Each row of this table is followed by its label. One hidden rule gives the labels. It looks at one to three of the table's principal directions, none of them among the few with the most spread.
{ 1.85, -1.00,  0.32, -0.05,  0.14,  3.07, -2.62,  1.95,  2.44,  2.37, -0.67,  0.21, -2.51,  0.81, -3.85,  1.68, -1.46, -1.49,  0.96, -1.09, -0.94, -1.82,  0.11, -0.18, -0.66,  2.37,  0.94,  0.02, -1.09, -1.66,  2.19, -0.79} rm
{ 0.51,  0.28, -1.08,  1.42,  0.56, -0.64,  1.55, -0.82,  0.39, -1.80, -0.84,  1.43,  2.01, -1.86,  0.60,  1.99,  2.72, -0.80, -1.34,  0.22,  0.93,  0.76,  0.88, -0.54,  0.33, -0.79, -0.43, -1.06, -0.06,  1.27,  0.11, -0.24} gh
{ 0.74,  1.30, -1.69, -0.68, -1.63,  0.35, -0.52,  0.01,  0.10,  0.64, -0.21,  0.80, -0.26, -1.50, -0.01, -1.35, -1.39,  0.38, -1.00, -0.03,  0.28, -0.45,  0.20, -1.68, -1.39, -0.63,  1.77,  0.98, -0.75, -0.23,  1.82, -1.86} rm
{ 0.62, -0.73,  0.76, -0.56, -0.08,  2.26, -0.94,  1.89,  1.11,  0.93, -0.17, -0.06, -1.12,  1.02, -1.49,  0.37, -1.28, -0.85,  0.42, -0.35, -0.52, -0.66, -0.36,  0.17,  0.02,  0.95,  1.06,  0.18, -0.13, -0.08,  0.74, -1.14} rm
{ 1.48,  0.00, -0.95,  0.71,  0.01,  1.08, -0.83,  0.17,  1.17,  0.46, -0.66,  0.87, -0.29, -1.25, -1.86,  1.44,  0.58, -1.30, -0.28, -0.51, -0.08, -0.60,  0.90, -0.68, -0.32,  0.75,  0.21, -0.18, -0.73, -0.58,  1.56,  0.13} rm
{-0.36,  1.09, -0.82,  0.08, -0.34, -2.22,  0.69, -1.95, -0.84,  0.04,  0.08,  0.41,  0.39, -0.82,  1.20, -0.46,  0.67,  1.13,  0.14,  0.63,  0.31,  0.47,  0.05, -0.69, -0.30, -0.74, -0.55,  0.11, -0.26, -0.66, -0.47,  0.43} rm
{ 1.49, -2.01,  0.94,  0.87,  1.31,  2.49, -1.37,  1.81,  1.88,  0.81, -0.74, -0.15, -1.46,  0.74, -3.69,  2.52,  0.91, -2.43,  0.51, -1.05, -0.84, -1.00,  0.89,  0.68,  0.25,  2.08, -1.06, -0.26, -0.47, -0.51,  1.15,  1.10} rm
{-0.26,  0.24, -0.53, -0.11, -0.16, -0.16, -0.54, -0.16, -0.48, -0.42,  0.28, -0.84,  0.38, -0.65, -0.21, -0.93, -0.23,  0.04, -0.80, -0.82,  0.03, -0.06,  0.14,  0.16, -0.43, -0.50,  0.29, -0.32, -0.19,  0.16,  0.83,  0.56} gh
{-1.27, -0.21,  0.60, -0.79,  0.56, -1.10,  1.71, -1.02, -0.44, -0.43,  0.26,  0.03,  1.43,  0.63,  1.10, -0.40,  0.62,  0.61, -0.35,  0.76,  0.02,  0.55, -0.70,  0.50,  0.39, -0.28,  0.38, -1.21,  0.56,  0.05, -1.36, -0.39} gh
{ 0.92,  0.43, -0.04,  0.06, -0.67,  1.01, -0.56,  1.37,  1.04,  0.73, -0.61,  0.81, -1.40,  0.31, -0.37,  0.97, -0.70,  0.01,  0.73,  0.10,  0.10, -0.15, -0.39, -0.88, -0.33, -0.11,  0.77,  0.74, -0.68,  0.26,  0.84, -2.26} bt
{-0.44,  0.55, -0.72, -0.09, -0.19, -0.82,  1.11, -1.61, -0.34, -0.32,  0.06,  0.46,  1.41, -1.13,  0.68, -0.55,  0.39,  0.27, -0.45,  0.44,  0.23,  0.53,  0.41, -0.04, -0.13, -0.42,  0.20, -0.30,  0.54, -0.30, -0.39,  0.16} rm
{-0.02,  0.14,  0.04, -0.09, -0.14,  0.21, -0.54,  0.15, -0.15,  0.14,  0.25, -0.46, -0.24,  0.02, -0.23, -0.33, -0.47, -0.04,  0.28, -0.33, -0.20, -0.05, -0.09,  0.22,  0.10, -0.01,  0.15, -0.01, -0.04, -0.19,  0.21,  0.42} rm
{ 0.68,  0.45, -0.84,  1.51,  0.29, -0.89,  2.20, -1.40,  0.71, -0.88, -1.09,  2.24,  1.38, -1.61,  0.78,  2.36,  2.60, -0.47,  0.03,  1.21,  0.80,  1.13,  1.06, -0.72,  0.39, -0.48, -1.07, -0.04,  0.37,  0.54, -0.80, -0.58} bt
{ 0.79,  0.01, -0.66, -0.13, -0.50,  1.49, -2.50,  0.36,  0.87,  1.61,  0.01, -1.26, -1.60, -0.75, -3.24, -0.63, -1.55, -0.79,  0.42, -1.75, -0.88, -0.87,  0.75,  0.30, -1.35,  0.79,  0.37,  0.35, -0.71, -1.60,  2.56,  0.88} bt
{-1.54,  0.50, -0.15,  0.53,  1.24, -3.52,  5.13, -3.07, -0.87, -2.72, -0.50,  2.21,  4.34, -0.93,  3.78,  1.61,  4.32,  0.74, -1.25,  2.39,  1.30,  2.21, -0.21, -0.17,  1.42, -1.75, -0.67, -2.26,  1.04,  1.55, -3.18, -0.76} rm
{ 1.13,  0.73, -1.34, -0.06, -0.41,  0.26, -0.21, -0.49,  0.70,  0.59, -0.61,  0.60,  0.03, -1.87, -2.10,  0.78,  1.01, -1.19, -0.37, -0.52, -0.40,  0.06,  0.76, -0.97, -0.64, -0.34,  0.75, -0.58, -1.26, -0.86,  2.18, -0.11} bt
{ 0.73,  0.00, -0.06,  0.39, -0.36,  1.36, -1.40,  1.37,  0.51,  0.26, -0.14, -0.63, -1.16, -0.20, -1.40,  0.31, -0.62, -0.78,  0.46, -1.01, -0.28, -0.13,  0.31,  0.13, -0.22, -0.08,  0.02,  0.53, -0.42,  0.25,  1.37,  0.06} gh
{ 1.52, -0.40,  0.38,  1.17,  0.28,  1.23, -1.95,  1.50,  0.92,  0.68, -0.37,  0.07, -2.05,  0.51, -1.47,  2.00,  0.07, -0.95,  1.31, -0.62, -0.28, -0.76,  0.27, -0.17,  0.49,  1.06, -0.96,  0.57, -0.81, -0.30,  0.72,  0.84} rm
{ 1.27,  0.29, -0.01,  0.62, -0.75,  1.41, -2.43,  1.68,  0.84,  1.31, -0.30, -0.43, -2.81,  0.28, -1.57,  0.59, -1.48, -0.23,  1.63, -0.93, -0.33, -0.54,  0.16, -0.33, -0.55,  0.35, -0.36,  1.58, -0.80, -0.42,  1.51, -0.32} bt
{ 0.86, -0.54,  0.31, -0.33, -0.57,  2.77, -1.88,  2.31,  0.80,  0.77,  0.10, -0.57, -1.43,  0.51, -1.55, -0.42, -2.12, -0.95,  0.23, -0.91, -0.45, -0.91,  0.05,  0.21, -0.18,  0.86,  1.02,  0.93, -0.01,  0.14,  1.30, -0.50} rm
{-0.48,  0.32, -0.33, -0.29, -0.58,  0.20,  0.89, -0.14, -0.57, -0.67,  0.19, -0.31,  0.93, -0.93,  0.46, -1.28, -0.17, -0.24, -0.43,  0.04,  0.05,  0.94,  0.51,  0.34, -0.06, -1.01,  0.19,  0.61,  0.79,  0.78,  0.00,  0.00} bt
{-1.12,  0.58, -0.05,  0.44,  0.34, -2.52,  2.58, -1.96, -1.10, -1.49,  0.06,  1.12,  2.08, -0.21,  3.35,  0.18,  1.63,  1.34, -0.31,  1.64,  1.00,  1.18, -0.28, -0.15,  0.81, -1.00, -0.82, -0.42,  0.95,  0.87, -2.55, -0.13} gh
{-1.11,  0.41,  0.64, -0.51, -0.69, -1.23, -1.17, -0.11, -2.08,  0.40,  1.25, -2.29, -1.54,  0.90,  0.90, -2.76, -1.61,  1.35,  1.35, -0.36, -0.49,  0.35, -0.25,  0.79, -0.03, -0.74, -1.45,  1.81,  0.34, -0.35, -0.73,  2.26} bt
{ 2.05, -0.78,  0.90,  0.92,  0.28,  1.51, -1.42,  1.97,  2.25,  1.92, -1.12,  2.09, -3.08,  2.03, -0.80,  3.27, -0.55, -0.01,  1.81,  0.85,  0.13, -1.60, -0.57, -1.34,  0.10,  2.26, -0.42,  1.16, -0.98, -0.70, -0.17, -2.15} rm
{ 0.69, -0.38, -0.02,  0.24,  0.10,  0.84,  0.01,  1.04,  0.99, -0.07, -0.55,  1.33, -0.13,  0.52,  0.42,  1.14, -0.14,  0.04, -0.75,  0.40,  0.59, -0.81, -0.36, -0.87, -0.15,  0.65,  0.77, -0.04, -0.27,  0.64,  0.05, -2.01} gh
{-0.84, -0.26,  0.57,  0.43,  0.64, -1.14,  1.48, -0.74, -0.24, -0.87, -0.06,  0.48,  1.01,  0.62,  1.77,  0.54,  0.92,  0.78,  0.03,  0.89,  0.57,  0.58, -0.35,  0.40,  0.51, -0.19, -0.74, -0.43,  0.79,  0.68, -1.84, -0.31} gh
{-1.14,  1.44, -1.40,  0.21, -0.47, -3.19,  3.32, -2.13, -2.40, -2.92,  0.25,  1.22,  3.37, -1.99,  4.45, -1.30,  2.25,  1.19, -2.27,  1.62,  1.52,  1.68,  0.26, -1.12,  0.52, -2.66, -0.35,  0.04,  0.69,  2.18, -1.74, -0.04} rm
{-0.77, -0.71, -0.05, -0.74,  0.70,  0.51, -0.20, -0.93,  0.04, -0.02,  0.54, -1.10,  1.54, -0.32, -1.33, -1.00, -0.30, -0.63, -1.12, -0.92, -0.55, -0.49,  0.18,  1.27, -0.14,  0.83,  0.95, -1.87,  0.53, -0.95,  0.39,  1.42} rm
{-1.54,  0.39, -0.88,  0.38,  0.86, -2.50,  3.43, -3.77, -0.63, -1.65, -0.10,  0.59,  3.89, -2.04,  1.24, -0.01,  2.78,  0.15, -1.12,  0.82,  0.50,  1.78,  0.91,  0.85,  0.21, -1.07, -0.66, -1.93,  1.34, -0.08, -1.49,  1.10} gh
{ 1.06,  0.72, -0.79,  0.46, -0.52,  0.35,  0.27,  0.31,  0.76,  0.06, -0.75,  1.32, -0.20, -0.99, -0.23,  1.28,  0.63, -0.46,  0.09,  0.27,  0.30,  0.27,  0.28, -1.11, -0.14, -0.47,  0.45,  0.26, -0.65,  0.31,  0.87, -1.42} gh
{-0.30, -0.70,  0.56, -0.16,  0.64,  0.18,  0.26,  0.18,  0.09, -0.20,  0.01, -0.55,  0.27,  0.43, -0.72,  0.21,  0.59, -0.51, -0.19, -0.30, -0.32,  0.09,  0.01,  0.64,  0.20,  0.17, -0.24, -0.65,  0.08,  0.09, -0.05,  0.47} rm
{ 1.11,  1.14, -1.75, -1.95, -2.24,  2.52, -2.08,  1.27,  0.85,  1.99, -0.11, -0.54, -1.32, -1.71, -3.17, -2.39, -3.02, -0.85, -0.89, -1.53, -0.90, -0.85,  0.30, -1.26, -2.28, -0.41,  3.40,  0.86, -1.37, -1.11,  4.30, -2.19} bt
{-0.32,  0.24, -1.36, -0.68, -0.59,  0.79, -0.25,  0.03, -0.74, -1.10,  0.40, -1.48,  1.60, -2.20, -1.28, -2.33, -0.23, -1.14, -2.43, -1.62, -0.21,  0.25,  1.01,  0.34, -0.96, -1.21,  1.20, -0.43,  0.01,  0.72,  2.26,  0.86} bt
{-0.31,  0.54, -0.82,  0.50,  0.05, -1.34,  2.70, -2.02, -0.37, -1.12, -0.32,  1.81,  2.39, -1.44,  2.03,  0.38,  1.69,  0.19, -0.72,  1.58,  0.82,  1.06,  0.69, -0.47,  0.47, -0.62, -0.35, -0.12,  1.04,  0.48, -1.56, -0.20} rm
{ 0.97,  0.51, -1.64,  0.29, -0.15,  0.19,  0.32, -1.05,  1.12,  0.39, -0.99,  0.50,  0.51, -2.55, -2.89,  1.00,  1.66, -1.50, -0.71, -0.88, -0.35,  0.46,  1.40, -0.61, -1.24, -0.53,  0.30, -0.75, -1.02, -0.82,  2.57, -0.15} rm
{-1.04,  0.22, -0.73,  0.10,  0.80, -2.02,  3.47, -2.45, -0.75, -2.03, -0.26,  0.77,  3.63, -1.85,  1.08,  0.31,  3.34, -0.50, -1.72,  0.83,  0.46,  1.68,  0.72,  0.23,  0.49, -1.46, -0.31, -1.84,  0.65,  0.83, -0.94,  0.54} bt
{-0.59,  0.71, -0.57, -0.33, -0.34, -0.84,  0.18, -1.16, -0.60, -0.13,  0.34, -0.50,  0.73, -0.83,  0.24, -1.05, -0.13,  0.42, -0.20, -0.22, -0.07,  0.42,  0.06,  0.17, -0.29, -0.69,  0.30, -0.41,  0.09, -0.41,  0.22,  0.54} rm
{ 0.75, -0.82,  0.32,  0.00,  0.28,  1.27, -2.00,  0.62,  0.66,  1.45,  0.10, -0.83, -1.66,  0.52, -2.51,  0.15, -0.85, -0.85,  0.71, -0.96, -0.87, -1.16,  0.41,  0.41, -0.34,  1.58, -0.42,  0.30, -0.45, -1.48,  1.05,  1.48} bt
{-0.76,  0.32, -0.63, -0.37, -0.34, -0.01,  0.97, -1.05, -0.33, -0.50,  0.19, -0.51,  1.52, -1.33, -0.13, -1.40, -0.12, -0.20, -0.72, -0.25, -0.03,  0.85,  0.67,  0.67, -0.48, -0.77,  0.44, -0.18,  0.89,  0.11,  0.26,  0.21} gh
{ 1.51, -0.93,  0.93,  1.23,  0.41,  1.97, -2.45,  1.76,  1.57,  1.46, -0.41, -0.21, -2.85,  1.22, -2.23,  2.13, -0.78, -0.91,  2.16, -0.77, -0.55, -1.00,  0.32,  0.46,  0.23,  1.87, -1.25,  0.97, -0.38, -0.84,  0.58,  0.72} gh
{-0.14,  0.61, -1.06,  0.38,  0.18, -1.49,  2.03, -2.39,  0.22, -0.40, -0.52,  1.54,  1.90, -1.54,  0.74,  0.73,  1.71,  0.22, -0.59,  0.98,  0.52,  0.68,  0.59, -0.52, -0.22, -0.35, -0.11, -0.81,  0.33, -0.44, -0.60, -0.37} bt
{-0.54, -1.62,  1.56, -0.02,  1.06,  0.53, -0.44,  0.72, -0.11,  0.03,  0.52, -0.63, -0.34,  2.12,  0.40, -0.08, -0.66,  0.21,  0.19,  0.17, -0.14, -0.88, -0.46,  1.11,  0.70,  1.60, -0.82,  0.01,  0.89,  0.01, -1.67,  1.06} gh
{-0.27,  0.14, -1.09, -0.87, -0.46,  0.52, -0.25, -0.44, -0.40, -0.21,  0.34, -0.91,  1.11, -1.50, -1.19, -1.97, -0.54, -0.65, -1.74, -1.01, -0.30, -0.17,  0.67,  0.15, -0.96, -0.41,  1.19, -0.42, -0.03, -0.23,  1.65,  0.58} bt
{ 1.23,  1.13, -1.21,  0.83, -0.87,  0.38, -1.95, -0.10,  1.03,  1.29, -0.57, -0.03, -1.78, -1.27, -1.86,  0.76, -0.72, -0.05,  1.19, -1.07, -0.17, -0.22,  0.58, -0.66, -1.20, -0.14, -0.03,  0.65, -1.12, -1.15,  2.19, -0.30} gh
{ 0.77,  1.75, -1.68, -0.35, -1.88,  1.18, -1.30,  0.58,  0.46,  0.64, -0.27, -0.41, -0.72, -2.08, -1.46, -1.08, -1.60, -0.32,  0.04, -1.28, -0.17,  0.42,  0.41, -0.75, -1.39, -1.50,  1.82,  0.70, -0.85, -0.05,  3.04, -1.56} gh
{ 0.50, -1.10,  1.11, -0.79,  0.15,  2.13, -1.40,  1.77,  1.22,  1.66, -0.06, -0.48, -1.81,  1.65, -2.21,  0.25, -1.56, -0.67,  0.85, -0.50, -0.90, -1.07, -0.47,  0.41, -0.25,  1.53,  0.73,  0.17, -0.30, -0.88,  0.75, -0.73} rm
{ 0.57, -0.45,  0.69,  0.74,  0.53, -0.45,  0.10,  0.85, -0.15, -0.45, -0.18,  1.11, -0.66,  1.24,  1.57,  1.53,  0.86,  0.31,  0.23,  1.01,  0.55, -0.51, -0.49, -0.77,  1.02,  0.54, -1.00,  0.48, -0.30,  0.76, -1.40, -0.10} gh
{ 0.23,  0.47, -1.54, -0.04, -0.13, -0.27,  2.14, -1.18, -0.01, -1.31, -0.54,  1.29,  2.68, -2.54, -0.01,  0.15,  2.06, -1.20, -2.15,  0.36,  0.41,  0.82,  1.08, -0.78, -0.14, -1.03,  0.85, -0.90,  0.06,  0.74,  0.74, -0.43} bt
{ 0.43, -0.32, -0.17, -0.17, -0.34,  1.06, -1.69,  0.98, -0.35,  0.28,  0.43, -1.04, -0.92, -0.13, -1.09, -1.13, -1.10, -0.58, -0.36, -0.97, -0.39, -0.76,  0.46,  0.11, -0.33,  0.41, -0.06,  0.85, -0.23, -0.15,  1.12,  1.30} bt
{-0.10, -0.76,  0.51, -0.91,  0.05,  0.82,  0.03,  0.52,  0.04,  0.55,  0.21, -0.23, -0.20,  0.67, -0.66, -0.82, -0.65, -0.39, -0.32,  0.15, -0.45, -0.46, -0.03,  0.17, -0.09,  0.70,  0.38,  0.30,  0.22, -0.32, -0.04,  0.02} bt
{ 1.60, -1.17,  0.09, -0.02,  0.40,  2.79, -1.42,  1.88,  2.07,  1.06, -0.78,  0.43, -1.06,  0.16, -3.28,  1.68, -0.22, -1.92, -0.41, -0.99, -0.58, -1.33,  0.39, -0.24, -0.46,  1.66,  1.02, -0.50, -0.90, -0.51,  2.08, -0.87} bt
{ 0.18, -0.12, -0.07, -1.01, -0.59,  1.51, -0.80,  0.73,  0.81,  1.16,  0.02, -0.06, -0.56,  0.29, -1.10, -0.89, -1.92, -0.05, -0.20, -0.35, -0.36, -0.79, -0.30, -0.13, -0.84,  0.70,  1.70,  0.14, -0.08, -0.68,  1.04, -1.48} gh
{ 0.41,  1.17, -2.73, -1.11, -1.37,  0.99,  0.07, -0.63,  0.04, -0.53, -0.13,  0.13,  2.18, -3.45, -1.40, -2.09, -0.51, -1.08, -3.19, -1.20,  0.09, -0.10,  1.01, -1.05, -1.68, -1.23,  3.04, -0.83, -0.58,  0.12,  3.32, -1.08} gh
{-0.25,  0.36, -0.48, -1.12, -0.80,  0.71, -0.20,  0.62, -0.23,  0.02,  0.21, -0.66,  0.23, -0.53, -0.52, -1.66, -1.06, -0.15, -0.99, -0.63, -0.22,  0.05, -0.14, -0.19, -0.77, -0.80,  1.56,  0.03, -0.25,  0.34,  1.39, -1.01} rm
{-0.97, -0.52,  0.18,  1.32,  1.50, -2.24,  3.79, -2.45, -0.70, -2.29, -0.35,  1.30,  3.21, -0.86,  2.20,  1.49,  3.82, -0.22, -0.63,  1.64,  0.84,  1.76,  0.98,  0.71,  1.35, -0.60, -2.29, -0.92,  1.60,  1.14, -2.94,  1.46} rm
Which label does each new row get?
{-0.10, -0.94,  1.19,  0.11,  1.30, -1.04,  2.16, -0.46,  0.71, -0.12, -0.59,  2.54,  0.77,  1.97,  2.18,  2.40,  1.57,  0.79, -0.01,  2.34,  0.71, -0.47, -1.12, -0.73,  1.15,  1.32, -0.19, -0.98,  0.28,  0.15, -2.84, -1.76} -> bt
{ 1.29, -0.39,  0.95,  1.79,  0.56, -0.02, -2.12,  0.93,  0.54,  1.02, -0.21,  0.22, -2.95,  1.56, -0.21,  2.42,  0.03,  0.26,  2.58,  0.07, -0.04, -0.86, -0.08, -0.15,  0.83,  1.49, -2.43,  1.26, -0.62, -0.75, -0.79,  1.50} -> rm
{ 0.55,  0.09, -0.34,  0.49, -0.10,  0.43, -0.54,  0.81,  0.23, -0.45, -0.23,  0.29, -0.19, -0.25,  0.17,  0.50,  0.03, -0.16, -0.53, -0.29,  0.40, -0.33,  0.04, -0.48, -0.07, -0.12,  0.19,  0.15, -0.39,  0.72,  0.56, -0.52} -> gh
{-0.04, -0.10,  1.15,  0.14, -0.13,  0.18, -0.33,  0.37,  0.33,  1.08,  0.12,  0.46, -1.44,  1.77,  1.07,  0.45, -1.37,  1.04,  2.08,  0.99, -0.01, -0.20, -0.75,  0.20,  0.60,  0.92, -0.50,  1.09,  0.64, -0.54, -1.69, -0.61} -> rm
{-0.47,  0.42,  0.16,  0.18, -0.45, -0.55, -0.67,  0.10, -0.93, -0.25,  0.60, -0.69, -0.51,  0.43,  1.49, -1.10, -1.12,  1.08,  0.47, -0.01,  0.29,  0.03, -0.35,  0.20,  0.13, -0.39, -0.49,  0.92,  0.38,  0.34, -0.71,  0.53} -> gh
{-0.07, -1.69,  2.10,  0.73,  1.48,  0.58, -0.86,  0.36,  1.02,  1.15,  0.09,  0.09, -1.40,  2.92, -0.01,  1.78, -0.67,  0.48,  2.07,  0.59, -0.25, -1.12, -0.67,  1.26,  1.02,  2.72, -1.49, -0.09,  0.87, -1.14, -2.37,  0.89} -> gh
{ 0.83, -0.62,  1.61,  1.07,  0.44,  0.48, -1.35,  2.23,  0.29,  0.21, -0.02,  0.58, -2.37,  2.63,  1.46,  2.00, -0.52,  0.65,  1.79,  0.70,  0.41, -0.85, -1.11, -0.32,  1.37,  1.09, -1.21,  1.11, -0.29,  0.75, -1.62, -0.36} -> rm
{ 0.76, -1.07,  1.32,  0.38,  0.62,  1.32, -1.95,  1.27,  1.11,  1.62, -0.06, -0.38, -2.40,  1.94, -1.67,  1.38, -0.97, -0.30,  1.87, -0.40, -0.67, -1.15, -0.34,  0.55,  0.32,  2.00, -0.80,  0.35, -0.31, -1.20, -0.10,  0.66} -> rm
{-0.23,  0.75, -0.82,  0.38,  0.42, -2.03,  3.51, -1.88,  0.33, -1.38, -1.01,  2.79,  2.71, -1.10,  2.37,  1.92,  2.89,  0.53, -1.24,  1.89,  1.22,  1.08, -0.22, -1.29,  0.36, -1.09,  0.51, -1.52,  0.03,  0.96, -1.34, -2.44} -> bt
{ 0.73, -1.30,  1.66, -0.23,  0.92,  1.79, -2.61,  1.75,  1.31,  1.95,  0.10, -1.06, -2.57,  2.34, -2.86,  1.47, -1.05, -0.81,  1.80, -1.04, -1.25, -1.50, -0.83,  0.85,  0.44,  2.22,  0.02, -0.78, -0.95, -1.63,  0.68,  0.81} -> rm
{ 1.33,  1.15, -0.85,  1.00, -0.85,  0.08, -0.19,  0.14,  1.04,  0.71, -0.97,  1.39, -1.29, -0.98, -0.37,  1.69,  0.32, -0.03,  1.33,  0.30,  0.29,  0.49,  0.44, -1.24, -0.43, -0.56, -0.32,  1.15, -0.75, -0.11,  0.89, -1.54} -> bt
{ 1.04, -0.81,  2.31,  0.23, -0.34,  1.76, -4.56,  3.46,  0.28,  2.74,  0.59, -2.02, -5.95,  3.71, -1.62,  0.17, -3.31,  0.57,  3.92, -0.96, -1.15, -1.58, -1.02,  0.51,  0.25,  1.81, -1.76,  2.86, -0.91, -1.18,  0.18,  1.17} -> bt
{-1.44,  0.02,  0.56,  1.00,  1.00, -2.72,  2.28, -2.20, -1.22, -1.60,  0.31,  0.51,  1.92,  0.38,  3.33,  0.44,  1.78,  1.39,  0.31,  1.48,  0.88,  1.14, -0.17,  0.76,  1.24, -0.47, -1.94, -0.50,  1.44,  0.66, -3.36,  1.26} -> gh
{-1.39,  0.18,  0.22, -1.24, -0.34, -1.11,  0.33, -0.89, -1.71, -0.06,  1.02, -1.52,  0.48,  0.18,  0.68, -2.77, -0.73,  0.73, -0.26, -0.03, -0.44,  0.43, -0.17,  0.66, -0.14, -0.69, -0.08,  0.31,  0.52, -0.34, -0.55,  1.41} -> bt
{ 0.61, -1.02,  0.27,  0.46,  0.92,  1.28,  0.39,  0.68,  0.81, -0.65, -0.40,  0.49,  0.88, -0.19, -1.13,  1.56,  1.34, -1.69, -0.73, -0.20, -0.09, -0.18,  0.52,  0.35,  0.73,  0.76,  0.05, -1.04,  0.13,  0.49,  0.20,  0.44} -> rm
{ 0.20, -0.82, -0.37, -0.02,  0.63,  1.39,  0.57, -0.77,  1.20,  0.27, -0.45, -0.24,  1.23, -1.38, -3.03,  0.52,  0.95, -2.01, -0.52, -0.82, -0.74,  0.30,  1.37,  1.04, -0.42,  0.66,  0.22, -1.13,  0.48, -0.87,  1.22,  0.87} -> bt
{ 0.03,  1.18, -0.99, -0.43, -1.54,  0.69, -1.21,  0.54, -0.05,  0.48,  0.12, -0.90, -0.85, -0.98, -0.47, -1.82, -2.11,  0.49,  0.05, -1.01, -0.04,  0.21,  0.09, -0.25, -1.37, -1.17,  1.15,  1.12, -0.25,  0.13,  1.86, -1.23} -> gh
{ 0.42, -1.03,  0.61, -1.26, -0.54,  2.99, -1.71,  2.56,  0.26,  0.78,  0.46, -1.27, -1.21,  0.78, -2.00, -1.70, -2.34, -1.26, -0.51, -1.06, -0.88, -1.01,  0.06,  0.45, -0.33,  0.89,  1.29,  0.97,  0.08,  0.11,  1.48, -0.05} -> bt
{ 0.82, -0.33,  0.85,  0.98,  0.25,  0.25, -0.45,  0.90,  0.60,  0.66, -0.45,  0.41, -1.89,  0.96, -0.38,  1.78,  0.46, -0.23,  1.95,  0.38, -0.12,  0.13,  0.13, -0.09,  0.57,  0.50, -1.69,  1.18, -0.21, -0.07, -0.58,  0.20} -> bt
{ 0.41,  1.02, -1.32,  0.48, -0.29, -0.89,  0.69, -0.86,  0.30, -0.61, -0.63,  1.11,  0.93, -1.52,  0.48,  0.89,  1.19,  0.17, -0.86,  0.08,  0.64,  0.36,  0.17, -1.08, -0.48, -0.99,  0.58, -0.74, -0.71,  0.37,  0.79, -1.22} -> gh
{-0.78,  0.27,  0.12, -0.29,  0.07, -0.68,  1.87, -1.03,  0.19, -0.27, -0.20,  0.91,  1.30,  0.05,  1.33,  0.10,  0.28,  0.71,  0.01,  1.03,  0.40,  0.74, -0.38,  0.09,  0.11, -0.39,  0.55, -0.53,  0.79,  0.19, -1.22, -1.51} -> gh
{-0.07,  0.12, -0.28, -0.41, -0.66,  1.24, -1.17,  0.86, -0.22,  0.18,  0.32, -1.82, -0.60, -0.79, -1.86, -1.59, -1.09, -0.84,  0.00, -1.53, -0.67,  0.35,  0.66,  0.76, -0.72, -0.72,  0.24,  0.63, -0.01,  0.12,  1.83,  0.76} -> rm
{-0.53, -0.64,  1.49,  0.51,  0.56, -0.69,  0.09,  0.53, -0.55, -0.21,  0.34, -0.05, -0.86,  2.13,  2.01,  0.36, -0.24,  1.15,  1.12,  0.88,  0.34, -0.09, -0.76,  0.44,  0.94,  0.50, -1.50,  0.85,  0.68,  0.59, -2.34,  0.33} -> bt
{-0.18, -0.16,  0.01, -0.96, -0.12,  0.70,  0.42, -0.25,  0.82,  0.90, -0.18,  0.28,  0.26,  0.08, -1.00, -0.30, -0.66, -0.14, -0.16,  0.08, -0.37, -0.18, -0.21,  0.07, -0.58,  0.45,  1.32, -0.55,  0.10, -0.79,  0.45, -1.32} -> bt
{-0.34,  0.75,  0.40,  0.52, -0.55, -1.46,  0.58,  0.27, -1.33, -0.89,  0.39,  0.80, -0.32,  0.98,  3.93, -0.32, -0.38,  1.81,  0.63,  1.52,  1.03,  0.36, -0.84, -0.75,  0.97, -0.78, -0.84,  1.57,  0.50,  1.36, -2.31, -0.54} -> rm
{-0.46, -1.61,  1.64,  0.65,  1.80, -0.70,  0.22, -0.32, -0.03, -0.18,  0.28,  0.21,  0.09,  2.24,  1.07,  1.37,  0.84,  0.46,  0.48,  0.81,  0.14, -0.85, -0.56,  0.88,  1.29,  1.95, -1.64, -0.76,  0.70, -0.36, -2.65,  1.60} -> gh
{ 0.78,  1.15, -1.02,  0.11, -1.13,  0.17, -1.82,  0.59,  0.04,  0.60, -0.03, -0.20, -1.42, -0.68, -0.33, -0.47, -1.27,  0.50,  0.17, -0.77,  0.09, -0.52, -0.11, -1.02, -0.92, -0.54,  0.67,  0.79, -1.13, -0.23,  1.73, -0.68} -> gh
